Named turns come first, each shown by rows before and after it. Which turns, in which order, take the first row of each pair that follows to the second? Write the first one first, as in the answered first pair.
rov:
[ 12.0 -21.7 -41.0 -21.0   3.2  -2.1  25.3   4.2   0.8  17.7  13.2 -17.0
  11.4  40.9  36.0  42.1 -13.4  -7.5   7.4  20.9]  ->  [-16.9  -2.9 -17.1 -13.0   4.6  -7.2  21.0 -12.9 -12.5   8.3  10.7 -19.4
  13.0  66.4  31.2  37.9 -12.2   0.4  15.9  17.9]
[  8.5  11.5  29.8  13.0  34.4 -13.9  -5.2  17.6 -32.7  10.9  -9.4  16.7
 -26.4  49.6 -15.6  28.0   4.4  -4.4 -23.2  11.2]  ->  [ 39.4 -22.3  -5.6   3.9  21.4   5.7  -1.7  43.5 -17.3  16.6  -3.9  13.8
 -30.1  11.3  -9.9  38.1  -0.5  -9.8 -36.4   9.0]
[-16.9  23.9  27.0  -0.2 -30.9  -2.6   3.4   7.3 -12.8   1.2  -5.7  19.2
   5.6  54.1  11.9   9.7   9.4  -6.9  41.7   7.9]  ->  [ 22.5   4.1  22.8  17.4 -29.5  24.7  -7.2  40.2  -8.7   8.3 -22.6  18.7
  29.8  19.6  20.9  27.9   3.0 -16.1  13.8  20.5]
Rit:
[ 13.6   6.0   2.6  -0.3  -2.7  -9.0   8.4  12.2  17.6   6.9  35.1   1.2
 -25.6  13.0   7.6  21.6   8.0  -1.0   1.2  18.0]  ->  [  0.5  20.2  15.4   9.0  -1.2  -8.3  -0.9 -14.6  -9.1  -7.1  22.0   8.6
 -28.9  20.5 -11.5 -10.7   1.5   0.7 -14.7  -7.3]
[-12.0  -1.8   8.8   1.7   0.1 -22.6  -4.9  -9.3   9.0 -24.3  10.3   6.0
  -9.9 -12.1   9.0 -26.1 -13.7   8.2   4.5 -10.7]  ->  [-25.5  -8.6 -20.3 -21.7  -8.9  -1.4   1.0  -6.7  -3.0   2.6   6.4 -11.7
  -4.7   1.4  -5.7  -6.4  11.5   5.4  33.8  -6.2]
[ 16.2  11.7  12.7   5.8   6.9 -12.3  -2.1  24.2   6.7  21.3  12.7  51.2
 -27.9  -1.1 -12.1 -25.6   2.1   2.3 -23.6 -34.1]  ->  [ 10.8   3.9 -15.7 -18.0   2.5   8.0   0.7  29.6  -2.7  43.8  16.3  38.6
 -22.9   5.4 -25.8  -4.9  23.7  -9.0   4.7 -34.1]
Zegu:
[-20.1 -54.7  10.8  -0.6   0.5 -12.6  -1.4 -28.1  10.6  25.2  29.3 -13.1
  32.0 -43.5  16.5 -46.4 -16.4  -2.8 -26.5 -30.2]  ->  [ -8.1 -48.6  18.2  -1.5   2.6  -3.3  -3.0 -26.5  -1.3  25.1  22.8  -7.5
  15.8 -38.9   5.2 -47.6 -17.5  -6.3 -44.0 -43.1]
[-12.4  23.9  45.8  30.9   6.0 -22.9  -6.9 -26.3 -26.0 -40.0 -17.9  17.7
 -12.0  14.5 -14.4 -35.4 -21.2   9.4 -19.2 -20.5]  ->  [ -0.4  30.8  40.1  30.7   7.1   1.2 -10.0 -15.7 -50.2 -19.3 -27.8  17.8
 -12.6  24.0 -25.1 -14.9 -13.1   3.3 -30.8 -25.3]
[-20.8  28.9  18.9  12.1  13.8 -20.4 -11.9 -26.3  -5.5 -23.6  -2.4  14.8
  -1.0   5.1   1.2 -27.3 -25.4  -6.2  14.1 -18.7]  ->  [ -7.5  27.5  24.0  12.3  20.3  -6.7 -12.4 -22.9 -20.8 -26.0  -5.8  16.6
  -6.7  10.6  -3.4 -27.8 -26.0 -13.5   3.8 -23.3]
[-20.1   2.5 -11.9   7.7 -33.8 -16.7 -15.0   3.4  19.4   1.6  -0.2  17.1
  60.5 -19.8  -1.6 -28.4   7.0   9.8  16.0  17.1]  ->  [-16.6   9.0  -0.6  13.2 -35.3 -31.9 -11.0   0.0  21.0  -9.7   0.4  22.7
  41.9 -29.9   4.5 -44.3  -5.4  13.9  -0.2   0.6]
meva:
[-25.4  25.0  -7.8  -6.7   1.4 -18.2  -9.5 -14.7   6.2  -0.1  -3.8  -1.0
   3.9  24.0  30.3 -53.9  -5.4   8.1   4.2  -1.6]  ->  [-16.6  34.2   6.7  -1.3   2.8 -12.3  -5.9  -1.2 -11.3  -0.4  -8.7   0.9
 -14.9  43.4  23.4 -50.0 -12.3   6.5  -6.0   1.6]
[ -8.4  -8.1 -25.7  13.7   6.6  -2.8  -2.7  -1.2   0.2  12.2  12.0   7.6
  -0.8 -11.0   7.0 -10.6 -10.7   2.4  -9.5  -5.1]  ->  [-15.1  -5.7 -23.2   7.9   4.9  -7.2  -4.1  -9.3   5.6   8.9  18.3   9.9
  -3.3  -8.9   8.9 -16.4 -13.4   3.6  -8.0 -15.8]
[  8.0  12.1 -10.0   3.2   3.2  22.4  21.3 -11.6 -25.2  14.1  -0.5  -2.5
  44.0  19.4  -4.5  14.7  32.4 -14.3  22.6  21.1]  ->  [ -2.0   8.4 -16.0   1.3   2.9  19.3  15.4 -16.3 -22.5  12.0   4.2  -6.5
  39.8  21.7   5.4  11.8  30.3 -13.1  26.9  20.3]
Now pairs of rows:
Each pair is 2 to 3 turns apart.
[ 15.2   8.2  19.4  22.6   2.8  12.4  -6.6  -5.4  17.8  10.7 -20.3  -6.9
  37.0 -15.8   1.6  14.3  -0.5  -7.2 -17.6   3.5]  ->  [ 18.7  -5.7   3.0  15.8  -8.2  -1.6  -5.6  -4.4  35.5   1.8  -4.6  -3.6
   6.9 -37.5   9.8 -13.0 -14.4  -2.6 -24.5 -16.6] => Rit, rov, Rit
[ 16.4  -5.5  12.4  -4.0  -9.6 -30.6  13.7  58.0  16.4 -23.9  19.2  -3.1
 -61.0  23.7  -6.0  10.1  11.8  21.9   7.4   4.1]  ->  [  4.1   8.0  32.3   4.8 -13.7 -34.4   6.5  34.2  -0.9 -32.2  11.4   6.7
 -63.0  26.2 -19.1 -14.2   0.7  22.8  -5.8 -10.0] => Rit, Rit, Rit
[-26.3  -8.9 -39.4 -42.9 -24.7  12.7  14.5 -14.3   7.0  16.6  -9.6 -17.7
  45.3   4.6  -8.6   3.3  18.1  -1.4  33.7   7.5]  ->  [-38.1  25.7  20.0 -10.9 -18.6 -12.2   0.8 -38.2 -21.7 -17.9 -30.8   3.9
  52.5  19.0 -14.0 -30.4  -4.9  11.7   3.3  -1.5] => rov, Rit, Rit
[-21.5   1.0 -19.3  -0.6 -10.4 -18.1  -1.1 -28.5  44.8   1.0   0.0 -18.0
 -15.2   7.3  18.7  -5.7  -7.9   3.6  51.3   4.0]  ->  [-30.2   8.4 -23.5  -4.9  -9.0  -8.0  -4.8 -45.4  28.0   3.7  -7.1 -15.4
 -11.2  10.9   6.5 -10.2  -8.8   3.2  51.9 -10.2] => Rit, Rit
[-29.4  17.6  14.6  -8.0  11.6 -24.7 -32.1 -25.6 -12.3   6.3 -24.0  -7.5
  17.5   7.7   5.5  -6.3  -1.4 -22.3  15.0  -2.8]  ->  [ -3.5  -7.5  -6.2  -9.1   6.6 -34.1 -26.9 -19.8  24.8  -1.7 -15.5  -4.8
  -4.2 -35.4  15.9 -20.8 -25.1 -19.5  -5.4  -7.1] => rov, rov, Rit
[ -4.8 -23.0 -16.9  -8.5   0.5   1.9  10.6   2.3  42.2  -1.3  12.2 -12.2
   2.7 -12.3  23.3  16.6   5.8  -9.4  29.0  19.4]  ->  [-25.4  18.7  28.2  16.9  10.1   5.9 -12.3 -35.9 -17.9  -9.6 -15.2   2.2
  30.2  18.6  -5.7   3.5  -0.5  -7.4  12.0   6.9] => rov, rov, Rit
[ 41.8  39.1  40.3  -0.9   1.9   9.9 -17.0  20.4 -31.1  12.8 -25.7   0.3
 -12.4  33.4 -18.4   3.3  15.3 -11.7 -10.5  -4.9]  ->  [ 28.1  19.2  22.1  -7.7   4.6  -1.4 -13.9  32.5   5.4  27.0 -12.1 -17.4
   8.1  29.7   5.3  31.3  35.0 -16.2  24.5  27.3] => Rit, Zegu
[ 21.1  -1.4  -8.2  14.9  -7.2  36.7 -13.4  -3.2 -30.0  11.4 -25.8   3.8
  19.7 -20.9 -22.6 -11.5  -2.4  -2.4 -27.5 -12.7]  ->  [ 17.7  -1.1   9.6  24.8  -5.5  14.7 -16.1  -9.0 -10.9  -7.5 -22.8  18.1
  26.5 -31.7  -8.0 -26.0 -13.0   1.7 -36.8  -4.2] => Rit, Zegu, Rit
[  4.1 -26.5  -8.5 -21.7  -1.6 -30.9  33.1   1.4  38.8 -15.2  45.9  -4.7
 -57.9 -10.3  11.9 -18.9 -26.2  11.9 -16.3 -15.5]  ->  [ 33.3 -15.2 -20.4 -26.7  -2.3  31.1  31.9  29.8 -19.1  29.9  25.9  -9.7
 -53.0  16.7 -19.1  36.4  -4.5 -12.5 -29.1  -9.2] => Zegu, Zegu, Zegu
[-23.8  -0.4 -31.8 -39.7  -2.1   3.7  20.2   1.7  18.6  11.6   5.4 -28.1
 -20.2  17.8  -0.3  12.8  24.5   4.4  34.6   2.9]  ->  [-18.9  24.8  23.6  17.8   5.8  15.0  -5.6 -15.3 -35.5   1.3 -40.9  -2.9
  21.5  13.3 -19.7   1.5  -3.9   1.3 -17.3   3.2] => Rit, Rit, rov
[ 30.5 -19.2 -17.8   5.4  -6.1  40.4  -8.3  13.9  -7.0  25.5 -17.5  -4.6
  38.5 -40.1  -4.1  19.4  17.2 -18.9 -25.3  20.6]  ->  [ 15.2   6.3  19.8  29.0   2.2  32.7 -11.0   0.3 -30.1  15.7 -31.9   8.8
  54.9 -14.7 -16.4  20.9  14.3 -15.8 -29.7  26.5] => rov, rov, rov
[ -3.0   3.0  31.6   5.7   2.7   7.6  -2.2  13.4  -9.5  -9.4   5.1  12.9
 -28.3  29.6  -9.5   3.0 -24.1   4.6 -33.5 -14.1]  ->  [ -5.6  -0.4  35.5  11.9   3.8 -10.4  -5.7  17.1  17.2 -17.0  10.5   9.2
 -15.5  19.3  14.0   2.1 -24.4   2.9 -20.4   4.9] => Rit, Zegu, Rit
[ 12.5 -12.0 -50.4 -18.7 -31.6  37.4   2.9 -33.2 -21.3  12.6  -8.9 -14.4
   2.8 -17.3 -24.8  -8.1  22.0 -23.9 -12.9 -30.0]  ->  [-15.5   6.3   4.2 -21.7  -7.9 -36.0  24.2  -7.4  40.2 -13.7  36.3  -8.9
 -16.7  31.3  27.0   7.4  22.3   5.8  43.6  12.4] => rov, Rit, rov
[ -6.8 -27.8 -48.9  -4.1  -3.8  11.1  18.1 -43.7  14.7   5.4 -10.9 -32.0
  22.6 -39.4   0.4 -16.9   9.2  -0.9  24.1 -18.0]  ->  [ 14.6 -25.9 -34.2  10.2  -0.5  -5.7  20.6 -31.4  35.3 -14.4 -10.2 -15.9
  -7.5 -51.4  13.1 -34.1 -13.3   4.0  -8.5 -28.9] => Zegu, Rit, Zegu
[-21.1  28.9   7.5  -0.5  22.8 -13.5  22.5   0.0  -6.1  -3.8  -3.4  19.4
 -17.4  48.2   6.2  17.0  27.3   9.4  14.7  11.5]  ->  [ 26.9 -14.1 -32.3   4.8   9.7  31.8  15.6  23.9  -2.4  15.1 -17.5  13.0
  -3.7 -14.6  -0.9  23.7  21.4 -12.9 -30.7   4.5] => rov, Rit, rov
[ -1.0  -1.3  28.4  37.4  11.6 -38.1  -4.7   1.0  43.5 -24.1   7.9  19.2
   6.9 -36.3  23.2 -19.2 -11.2  12.9 -21.6  -1.1]  ->  [ 31.6  14.2  19.5  38.0  17.7  24.1 -11.7  29.5 -25.8  14.2 -15.2  16.4
  -5.7 -14.2 -17.0  31.0  -1.6 -14.7 -49.2 -14.1] => Zegu, Zegu, Zegu
[-14.0 -30.7  -9.4  10.5 -13.8 -17.8 -24.2 -17.6  29.2  -1.9 -19.8 -10.1
  73.6 -61.8  14.4 -17.0   5.2   6.0  19.5  26.6]  ->  [-21.3 -29.0 -25.8  -1.1 -22.1  -6.1 -24.4 -37.0   9.0  -1.1 -21.1 -12.5
  61.6 -60.9  -2.4 -43.6   1.0   5.2  16.6  -2.7] => Rit, rov
[-38.8 -12.6  18.5 -11.3   9.6 -54.5  10.0  -2.8  63.4 -19.8  31.9  -6.6
  25.4  14.4  38.6  -4.5  19.7  35.3  46.9  26.9]  ->  [-57.0  21.0  40.1  -6.6   0.3 -39.5   1.4 -49.1  -5.5 -34.7   7.9  19.2
  -4.0  25.6  -9.7 -56.1  -3.7  34.6   2.6 -39.9] => Rit, Zegu
[-13.5 -22.6  10.7  62.7  20.1   0.0  -9.2  28.8  11.5 -26.8 -33.4  -7.4
  80.1 -20.3  35.9  36.3   2.0   6.5  23.1  75.0]  ->  [ -6.2 -31.9  -8.8  60.3   5.2  -5.3 -10.5 -19.2  11.0 -66.5 -32.9  10.4
  15.8 -69.9  12.2 -62.4 -45.5  15.8 -42.2  -9.2] => rov, Rit, rov
[-17.3  20.9  -8.0 -20.6  -1.1  -4.7  25.0 -15.3  -3.3  -4.6   5.6 -11.4
  34.4  21.0   2.8  -1.1  17.5 -10.6  20.7   5.4]  ->  [ -1.6  18.0  -3.1 -18.8   4.7 -17.5  23.9   0.3  16.6  -8.0  10.3  -7.5
  34.0  12.9  16.3   8.7  12.3 -11.0  20.6  15.4] => Rit, Rit, Rit
[ 27.6 -11.8 -13.6  32.5 -12.1 -13.2 -18.9  -3.4  21.1  -9.2 -28.1   2.4
  13.6 -62.2   8.1 -43.1 -20.0  15.8 -47.8   9.7]  ->  [ 22.6 -28.6 -29.1   5.3 -12.2 -21.2  -4.7  27.8  58.0   8.1   4.3 -21.8
   8.1 -39.6  36.9   1.1   8.6  11.4   8.2  44.5] => Rit, rov, Rit
